Q:
[[143 146 129 152 116 118 138]
 [135 111 109 129 120 132 113]
 [148 136 143 120 141 124 155]]
A: 146

Q:
[[118 119 133 118 119 151 125]
 [143 125 106 123 125 119 101]
 [143 109 118 134 109 122 137]]
A: 119

Q:
[[137 134 146 139 127 109 111]
 [116 118 118 110 119 142 131]
 [145 138 136 152 138 103 121]]
A: 134

Q:
[[115 118 122 122 136 119 141]
 [135 151 125 138 121 144 131]
 [123 123 129 122 125 117 129]]
A: 118

Q:
[[110 140 134 155 108 140]
 [118 130 104 136 121 117]
 [141 132 108 145 133 121]]
A: 140

Q:
[[128 127 126 136 130 130 128]
 [129 127 127 116 130 130 128]
 [128 128 126 107 128 127 128]]
A: 127

Q:
[[156 135 122 109 129 117 111]
 [129 120 128 127 121 123 127]
 [129 122 128 127 122 124 127]]
A: 135
---
[[120 131 145 140 121]
 [130 124 119 122 133]
 [125 133 158 144 116]] ⇒ 158

[[131 133 154 128 120 158 112]
 [156 108 131 139 112 123 146]
 [138 135 129 135 117 122 141]] ⇒ 129

[[133 127 136 128 131]
 [126 133 139 127 131]
 [156 131 140 112 118]] ⇒ 140

[[125 134 124 112 118 134 118]
 [121 114 122 119 132 123 143]
 [127 122 140 134 150 117 118]] ⇒ 140

[[116 111 135 122 140 131]
 [154 127 143 138 154 145]
 [121 124 121 128 109 119]] ⇒ 121

[[124 103 120 119]
 [129 148 116 117]
 [127 121 113 146]] ⇒ 113

[[120 136 127 123 120]
 [120 125 149 151 147]
 [128 132 129 150 123]] ⇒ 129

[[134 130 114 132 101 135]
 [125 120 138 120 140 136]
 [132 130 139 114 123 125]] ⇒ 139
---
[[148 118 151 158 115 120]
 [128 104 127 136 135 111]] gives 136

[147 136 151 138] gives 136

[102 138 137 118 102 136] gives 118

[[140 117 141 135]
 [140 130 136 136]
 [152 143 112 152]] gives 143

[106 122 106 116 139 105 107] gives 139

[113 119 153 116 156] gives 153

[[126 125 123 128 130 127]
 [129 100 124 132 122 105]
 [132 120 124 133 125 125]] gives 133

[[102 139 119 125 150]
 [105 140 113 122 147]
 [102 139 120 125 150]] gives 120
---
[[153 100 143 129]
 [106 115 114 151]
 [120 109 121 146]] Out: 121

[[101 128 121 117 100 142]
 [132 143 126 112 126 113]
 [122 125 127 126 124 133]] Out: 124

[[113 138 122 133 125 123 123]
 [140 123 105 142 127 120 140]
 [124 127 109 144 134 138 135]] Out: 138

[[142 126 120 116 108 149]
 [141 143 130 118 127 117]
 [136 114 134 149 116 122]] Out: 116

[[122 141 119 126 128 125]
 [112 146 135 127 121 136]
 [107 151 134 123 119 133]] Out: 119

[[118 112 141 115 150 136 114]
 [127 111 143 129 145 135 121]
 [115 126 124 123 122 100 137]] Out: 100

[[133 140 122 151 120]
 [128 129 126 117 127]
 [130 122 123 140 132]] Out: 140

[[120 121 131 136]
 [123 125 139 103]
 [122 126 141  98]] Out: 141

[[148 127 114 133 148 130]
 [131 132 112 121 130 150]
 [108 112 112 112 143 133]] Out: 143
---
[[106 139 125 136 130 151 113]
 [115 126 152 127 133 134 136]] -> 130

[[143 135 151 110 128 114 140]
 [138 140 153 146 116 121 132]] -> 128

[[147 116 116 128 120 109 123]
 [127 107 124 130 123 113 108]] -> 120

[[121 134 138 107 127 107 132]
 [142 108 146 125 122 112 130]] -> 127

[[123 141 110 121 129 151 108]
 [127 133 129 133 102 122 140]] -> 129

[[129 129 130 129 128 134 150]
 [133 131 134 129 128 129 146]] -> 128

[[146 126 113 126 152 116 151]
 [100 122 101 126 155 147 135]] -> 152

[[105 119 108 157 129 121 152]
 [130 156 142 137 109 122 121]] -> 129
---
[[153 135 149 118 125 124 135]
 [133 144 130 135  99 101 136]
 [151 137 149 124 109 108 139]] => 135

[115 138  99 123 139] => 99

[112 116 129 132 100 118 144] => 132

[[119 117 115 139 127 138 127]
 [134 134 156 130 127 114 123]
 [131 130 120 135 115 130 134]] => 130

[[143 141 125 134 124 149 129]
 [120 114 151 137 126 127 134]
 [127 123 151 145 126 128 140]] => 137

[[126 125 112 130 133]
 [139 123 141 119 120]
 [117 118 100 154 132]] => 141

[[136 141 131 134 127 127 130]
 [131 131 135 149 120 126 129]
 [129 128 134 150 121 126 129]] => 149

[135 117 141 143 154 147 115] => 143

[127 107 156 129 110] => 156

[128 113 144 100 118] => 144
---
[[156 144 106 116 116 140]
 [145 137 150 138 138 135]
 [104 114 152 141 141 118]] → 106

[109 148 131 102 158 108 136] → 131

[115 128 122 140 150 123 146] → 122

[118 154 130 143] → 130

[[130 125 121 125 127 128]
 [122 133 119 125 119 125]
 [131 135 103 114 127 129]] → 121

[130 141 102 131 129 105 133] → 102
---
Q:
[[150 135 102 113 116 157]
 [148 134 102 112 116 155]
 [148 135 103 114 117 156]]
A: 102

Q: [133 153 146 135 133 145]
A: 146

Q: [157 106 137 151 138]
A: 137

Q:
[[126 121 144 138 125 123]
 [130  98 143 117 132 114]]
A: 144

Q:
[[106 145 108 122 154 106]
 [148 104 147 142 111 150]]
A: 108

Q: [126 137 105 112]
A: 105

Q:
[[124 134 129 137 106]
 [126 140 144 124 115]
 [133 107 136 122 134]]
A: 129

Q: [100 144 110  98 143]
A: 110
---
[147 139 119  99 155 125 134] value 99, 155

[[127 110 132 125 128]
 [136 107 129 124 127]
 [133 113 135 126 121]] value 129, 136

[149 128 106 107 145] value 106, 149

[[128 134 129 128 148]
 [124 116 152 143 123]
 [118 124 128 135 131]] value 152, 152

[151 102 101 150 158 152 156] value 150, 158

[[144 111 110 150 104]
 [156 100 111 149 103]
 [105 149 148 106 146]] value 111, 156

[138 129 109 130 103] value 109, 138

[126 126 131 138 103] value 131, 138

[[134 144 126 156 141 126 131]
 [131 121 126 119 129 136 125]
 [125 110 135 119 119 145 117]] value 119, 156
---
[[121 124 128 120]
 [133 120 128 154]
 [134 130 131 132]] -> 130

[[150 126 127 151 123]
 [127 104 120 142 157]
 [109 109 130 106 156]] -> 130

[[132 125 129 124]
 [142 131 106 128]
 [138 107 124 109]] -> 107

[[142 117 134 104 142]
 [144 123 125 110 126]
 [108 130 147 134 137]] -> 147

[[123 153 121 109 156 133]
 [129 155 119 134 106 121]
 [112 140 134 106 152 128]] -> 106

[[136 121 124 120 132 127]
 [140 127 154 116 133 134]
 [142 123 133 124 135 142]] -> 124
---
[[148 150 147 102]
 [107 154 152 154]
 [157 143 148 113]] >> 148, 113

[[116 135  98 126 133]
 [125 120 127 145 123]] >> 116, 123

[[123 127 112 136]
 [125 119 102 111]
 [126 114 126 103]] >> 123, 103

[[129 128 128 119 125 128]
 [119 135 102 126 132 113]] >> 129, 113

[115 145 141 126 100] >> 115, 100

[122 129 105 119] >> 122, 119

[[141 114 138 111 119]
 [149 107 151 112 146]
 [107 150 110 150 133]] >> 141, 133

[105 122 138 124] >> 105, 124
